[[-2.70 -3.06  1.13  2.69  2.29  2.98]
 [ 3.57  2.74  2.36 -5.24 -0.22 -2.59]
 [-0.61 -0.21  2.16 -1.02  0.76  0.58]]
|
[[ 3.57  2.74  2.36 -5.24 -0.22 -2.59]
 [-0.61 -0.21  2.16 -1.02  0.76  0.58]
 [-2.70 -3.06  1.13  2.69  2.29  2.98]]

[[-0.41 -4.16]
 [-3.20  2.95]
 [-2.87 -0.94]
 [-2.91 -2.97]
 [ 3.88  2.31]
 [-4.05 -0.95]
 [-4.20 -0.28]
 [ 1.94  2.78]
 [ 3.77 -2.17]
 [ 2.11 -3.75]
 [-4.08  1.05]]
|
[[ 3.88  2.31]
 [ 3.77 -2.17]
 [ 2.11 -3.75]
 [ 1.94  2.78]
 [-0.41 -4.16]
 [-2.87 -0.94]
 [-2.91 -2.97]
 [-3.20  2.95]
 [-4.05 -0.95]
 [-4.08  1.05]
 [-4.20 -0.28]]

[[ 0.12  1.00  0.64  0.39 -1.40 -0.36  0.79 -1.40  0.98]
 [ 0.52  0.50  0.00  0.58  1.63 -0.43  0.12 -0.22  0.02]
 [ 0.06  0.54 -0.16 -0.55  0.01  0.10 -1.41 -0.98 -1.25]
 [-0.32 -0.18  0.33  0.25  0.26  0.15 -1.41 -2.59  1.35]
 [-0.36 -0.39 -0.61  0.10  0.35  0.77  0.19  5.47 -0.52]]
|
[[ 0.52  0.50  0.00  0.58  1.63 -0.43  0.12 -0.22  0.02]
 [ 0.12  1.00  0.64  0.39 -1.40 -0.36  0.79 -1.40  0.98]
 [ 0.06  0.54 -0.16 -0.55  0.01  0.10 -1.41 -0.98 -1.25]
 [-0.32 -0.18  0.33  0.25  0.26  0.15 -1.41 -2.59  1.35]
 [-0.36 -0.39 -0.61  0.10  0.35  0.77  0.19  5.47 -0.52]]

[[-1.17  0.69 -0.05 -0.85  0.02  0.91 -1.65]
 [-1.59 -1.05 -1.07 -0.03  5.07  1.06 -0.70]
 [-0.69  1.17 -2.95  0.78  0.10  0.58 -1.43]
 [ 1.54  0.34 -1.99 -0.18  4.35 -0.31 -0.81]
 [-0.08 -2.71  1.17 -0.45  1.39 -1.36 -1.05]]
|
[[ 1.54  0.34 -1.99 -0.18  4.35 -0.31 -0.81]
 [-0.08 -2.71  1.17 -0.45  1.39 -1.36 -1.05]
 [-0.69  1.17 -2.95  0.78  0.10  0.58 -1.43]
 [-1.17  0.69 -0.05 -0.85  0.02  0.91 -1.65]
 [-1.59 -1.05 -1.07 -0.03  5.07  1.06 -0.70]]

[[-0.76 -3.39]
 [-0.97 -3.17]
 [-2.28 -2.91]
 [-3.48 -2.12]
 [-4.07 -4.81]
 [-3.53 -5.13]
 [-0.28 -2.61]
 [-4.45 -3.01]
 [-4.81 -5.16]
 [-3.84 -5.14]
 [-2.04 -4.39]]
|
[[-0.28 -2.61]
 [-0.76 -3.39]
 [-0.97 -3.17]
 [-2.04 -4.39]
 [-2.28 -2.91]
 [-3.48 -2.12]
 [-3.53 -5.13]
 [-3.84 -5.14]
 [-4.07 -4.81]
 [-4.45 -3.01]
 [-4.81 -5.16]]

[[-2.30  1.59  2.41 -1.26  2.61  1.25 -0.90 -3.14  1.60]
 [ 4.34  1.83  1.97 -0.79 -1.36  2.75 -0.84 -0.42 -0.95]
 [ 3.45  1.10 -0.45 -1.88 -2.52  0.26 -0.89 -2.86 -1.84]
 [ 0.73 -0.52  1.57  0.10 -1.89 -0.77  4.03  3.72 -0.54]
 [ 1.48  4.45  1.61 -1.23 -0.01 -0.26  2.09  1.81 -1.49]
 [ 0.60  2.46  0.39 -0.41  0.60  2.98  2.52 -3.84 -0.99]
 [-2.17 -3.61  2.55 -0.49 -0.95 -2.31  1.53 -0.77 -2.01]]
|
[[ 4.34  1.83  1.97 -0.79 -1.36  2.75 -0.84 -0.42 -0.95]
 [ 3.45  1.10 -0.45 -1.88 -2.52  0.26 -0.89 -2.86 -1.84]
 [ 1.48  4.45  1.61 -1.23 -0.01 -0.26  2.09  1.81 -1.49]
 [ 0.73 -0.52  1.57  0.10 -1.89 -0.77  4.03  3.72 -0.54]
 [ 0.60  2.46  0.39 -0.41  0.60  2.98  2.52 -3.84 -0.99]
 [-2.17 -3.61  2.55 -0.49 -0.95 -2.31  1.53 -0.77 -2.01]
 [-2.30  1.59  2.41 -1.26  2.61  1.25 -0.90 -3.14  1.60]]
